Each row has a name. Each question is about the rows just above it. Places in a row count from 0.

[114 221 132 138 104] : guma
[114  80 132 158 101] : mele
[ 74 183 132 138 104] : rolib
[ 88 136 132 161  94] : tigus
[114 136 132 138 104] : Riz
[114 136  79 138 104] : dabu
[114  49 132 138 104] : budok
[114 136 132 135 104] : bogop
[114 136  51  98 104] : gug
[114 136 132 129 114] : num
Table of tags by key:
[98] -> Q_467
[51] -> Q_289
[135] -> Q_676
Look up the entry of gug at place 3 in the table: -> Q_467
Whose row is [114 136 132 129 114]? -> num
The row with [114  49 132 138 104] is -> budok
Whose row is [114  80 132 158 101]? -> mele

[150 132 131 149 100 139 151] : rezet
[105  60  36  85  65 148 119] : Feni
[117 138 140 125 156 110 117] : zate
[122 127 128 116 143 121 114] : daz
[228  89 100  48 114 149  82] : selu
[142 132 123 176  63 166 178] : katom
[137 148 188  65 231 232  12] : pake
key -> tag
[178] -> Q_449
[128] -> Q_989
[114] -> Q_37
[122] -> Q_639
[151] -> Q_269
Look up the entry of daz at place 6 in the table: -> Q_37
Where do [142 132 123 176  63 166 178] appear? -> katom
[150 132 131 149 100 139 151] is in which row? -> rezet

[173 128  27  94]  Poku
[125 172  35 131]  fona
[117 135 169 123]  zoza
[202  66 111 162]  dabim
[110 173 112 131]  Dasil
[175  73 116 134]  Lebev
[ 49  87 123 170]  vab
[161  76 147 148]  fomim
[ 34 131 162 135]  genud
[ 83 149 195 140]  Malaf
[110 173 110 131]  Depok
Table of tags by key:
[116] -> Q_590
[172] -> Q_368
[112] -> Q_828
[131] -> Q_569
[147] -> Q_813
[169] -> Q_550
[110] -> Q_351
[35] -> Q_736
Look up the entry of fona at place 2 in the table: -> Q_736
Which row holds [175  73 116 134]? -> Lebev
[161  76 147 148] is in which row? -> fomim
Whose row is [ 83 149 195 140]? -> Malaf
Whose row is [110 173 110 131]? -> Depok

[137 194  83 200  69  97 136 146 105 186 155 195 128  72 118 132 141 114
 115 116 194  83 121 102 185  98 132 173  26 168 132 105  79  93 144 162
 197  87 140 170  33  95 124 142 126 144 210 141 144 162 142 130 150  90
 159  74 112 178 116] = ked
[166 117 109  71  53 136 164 134 131 138 104 138 163 138 139 157 106  26
 145 177  15 152 231 174 138 195  67 169 101 127 115 119 122  99 186 124
 142 120 182 128 114  78 145 151 182 116  95  40 142 152 147  83 163 116
 161 106 138 113 138] = tav
[166 117 109  71  53 136 164 134 131 138 104 138 163 138 139 157 106  26
 145 177  15 152 231 174 138 195  67 169 101 127 115 119 122  99 186 124
 142 120 182 192 157 165 182  97 133 193 216 152 133 142 144 117  83 136
 149 138 198 153  65] = liteg
[137 194  83 187  69  97 136 146 105 186 155 195 128  72 118 132 141 114
 115 116 194  83 121 102 185  98 132 173  26 168 132 105  79  93 144 162
 197  87 140 170  33  95 124 142 126 144 210 141 144 162 142 130 150  90
 159  74 112 178 116] = kubo
[168 112 148  73 136 115 152 150 143  84 130 126 189 173 141 136  68 110
 141 155  56 142 228 174 113 196 132 144 213 128 120 129 168 124 178 149
 152 161 164  39 124  94 136 148 168  82  49 100 127 157  96 146  98 132
  70 136  57 103 189] = ribo
[131 123 172  64 132 120 163  78 119 192 119  89 129  89 132 121 204 180
 246 166  68 104  36 109 117  50 148 180 170  83 130  79 145  73 160 101
 121 157 163 130 141 147  83 209 100 158 132  97 133 173  59 124 116  78
 136  93  93 124 129] = kaza
[146 119 132 145 131 145  44 102 149 119 128 245 171  91 129 127 131 189
 169  68  88  99 173 116 137  80  96 139 120 184 182 246 116  92 112  76
 147 145 161 134 170 210 118 123 156 110 121  74 147 124  49 116 111 179
 119 128 161 190 167] = Gev
[136 127 214 173 109 199  77 114 148 134 154  30  76 120 168 148 138 171
 131 109  96 114  49 118 122  54 124 147 116 197 133 180 119 109 100  73
  36 159 128 135 182 100 144 198  91 167 119 127  64  93  73 143  83 150
 127 117 194 135 166] = gaz
tags:
[40] -> Q_287
[164] -> Q_36
[136] -> Q_796
[71] -> Q_709
[163] -> Q_808
Join tav by its entry at place 6: -> Q_36
[166 117 109  71  53 136 164 134 131 138 104 138 163 138 139 157 106  26
 145 177  15 152 231 174 138 195  67 169 101 127 115 119 122  99 186 124
 142 120 182 128 114  78 145 151 182 116  95  40 142 152 147  83 163 116
 161 106 138 113 138] is in which row? -> tav
Whose row is [137 194  83 200  69  97 136 146 105 186 155 195 128  72 118 132 141 114
 115 116 194  83 121 102 185  98 132 173  26 168 132 105  79  93 144 162
 197  87 140 170  33  95 124 142 126 144 210 141 144 162 142 130 150  90
 159  74 112 178 116]? -> ked
Where do [168 112 148  73 136 115 152 150 143  84 130 126 189 173 141 136  68 110
 141 155  56 142 228 174 113 196 132 144 213 128 120 129 168 124 178 149
 152 161 164  39 124  94 136 148 168  82  49 100 127 157  96 146  98 132
  70 136  57 103 189] appear? -> ribo

